(in the rows, 128 means zero)
One turn sends every row of this set to another row. A few are shown first. Where does it send the rows asked after them?
J_446: [133 110 130 144 120 105  90 156 151 109 142 168 137 107 135 116 146 108
 122 135 138 108 151 126 109 127  87 114 149 140  91 139  96 129 111]
J_89: [142 115 151 153 112  87 103 176 112 118 128 147 126  99 129 120 111 105
 127 117 154 128 144 122 129 137 102 104 136 137  91 165  94 113  99]
J_474: [126 146 133 107 133 112 108 169 130  97 149 162 126 123 126 108 127 105
 150 165 140 151 165 150 129 110  98 115 117  97  94 135 119 127  92]
J_91: [137 135 125 144 126 116  96 143 124 112 159 104 110 124 132  64 100 134
 106 166 148 121 116 132 128 107 103 114 150 128  75 159 128 105 103]
J_469: [135 140 128 141 139 114  98 152 123 115 172 109 119 111 136  62 112 126
 110 165 147 131 105 138 132 109 107 120 149 129  75 148 117  87 102]
J_510: [156 113 155 114 123 123 129 128 122 139 148 147 120 126  85  96 115 140
 139 159 135 124 107 151 133 156 107 128 140 127 104 134 123 124  85]
J_991: [154 127 118 128 139 114 116 141 131 129 164 157 109 117  79  90 114 134
 141 127 131 131  90 140 125 132 108 149 145 128 114 137 119 128  96]
J_324: [126 116 132 155 110  79  97 159 130 130 153 157 124 101 109 116 128  88
 149 134 147 110 157 136 113  92  91 126 154 137  84 144 104 107  96]
J_201: [152 122 145 173 151 136 110 138 145 121 135 159 118 137 121  95  78 117
 159 173 125 124 129 144 103 112  96  97 140 152  86 170 136 118  96]
J_289: [113 124 145 148 143  77 109 158 108 113 128 168 104 126 101  99 111  97
 140 151 116 105 122 162 118  90  92 107 134  83  92 138  93  92 114]
J_168: [161 141 145 159 153 102 118 142 136 128 167 187 112 128 115 111  90 117
 142 182 117 142 127 141  90 110  91  94 142 125 109 176 110 101 102]
J_939: [128  82 133 139 110  89 125 157 123 121 138 139 129 100 142 117 137  90
 134 150 133 135 145 142 112 125  94 106 130 132  88 165 109 107  93]
J_733: [131 158 148 142 162 103 112 172 119 120 131 143 117  99 130  86 113  89
 152 124 125 111 117 134 132 138 104 106 160  88  74 149  92 113  93]
J_187: [144 147 154 164 170 127 117 152 132 136 148 173 125 115 130  91  97 113
 155 174 135 134 124 154 106 119 115 100 137 153  90 143 104  77 101]
J_829: [149 128 124 162 177 116 116 136 152 141 146 175 123 117 132  96  92 118
 165 152 138 121 128 121 108 125 108  96 142 128 121 171 129  90  97]
J_502: [145 127 109 109 130 108 130 126 127 135 153 158  96 124  85  95 117 138
 129 148 128 124 111 158 109 125 116 142 146 127 112 133 121 114  99]
J_520: [153 117 143 135 136  96 104 142 133 114 178 145 122 137 106  96 123 138
 107 169 144 105 116 123 131 112  78 107 155  99  83 161 122  69 113]
J_919: [143 123 123 141 148  98 126 166 129 109 128 138 111 124 108 118 128 107
 163 149 149 141 174 155 144 117 110 103 131  93  97 122 111  94 114]
J_933: [154 119 138 130 142 105 111 179 155 100 136 143 115 143 120  95 124 123
 167 158 104 110  79 137 104 116 101 100 128 135 112 158 105  93 119]
J_759: [134 147 168 135 130 110 123 144 153 129 164 134 111 100 122  92 134 113
 191 174 115 129  95 122 113 109 100 109 137 122 103 158 125 116 112]
J_92: [121 128 143 135 128 110 129 142 123 121 126 136 107 121 134  87 117  97
 144 170 111 112 139 149 104 122  91 101 150  77  73 164 111 147  90]
J_860: [140 134 154 139 121  97 118 170 132 139 134 141 109 143 111  83 109 141
 181 168 144 102 109 128 101 100 120 104 118 122 124 154  97 101 110]
J_750: [159 116 136 154 141 113 111 171 138  89 138 140 119 135 103 121 126 115
 154 148 137 152 160 144 146 128  88 102 130  92  95 134 112 133 117]
J_406: [159 120 142 110 136 107 130 137 120 133 145 141 112 120  76 104 107 120
 146 143 125 120  98 160 139 147 109 131 151 136  95 136 129  91  84]
J_891: [135 148 121 116 145 110  96 175 135  91 133 152 120 123 116 111 106  97
 162 127 144 134 159 138 148 112 101 115 130 107  91 145 138 121  90]
J_873: [143 169 158 119 130 104 114 141 148 117 124 142  89 111 124 107 111 131
 161 155 118  98 113 121 111 124 114  90 151 133 101 158 126 103 129]
J_247: [116 100 142 160 154 113  97 151 138 109 119 164 129 128 124  80 122 116
 147 133 128 100 113 130 131 122  88 107 126  80 108 143 106 133 112]
J_732: [146 109 139 141 143 103 105 139 138 128 174 139 129 131 111  84 124 140
 124 159 160  98 118 111 140 113  86 110 153  95  92 160 129  71 106]

J_289 -> J_92
J_510 -> J_991
Where do these go?
J_873 -> J_860
J_201 -> J_829
J_469 -> J_520
J_89 -> J_324
J_474 -> J_750

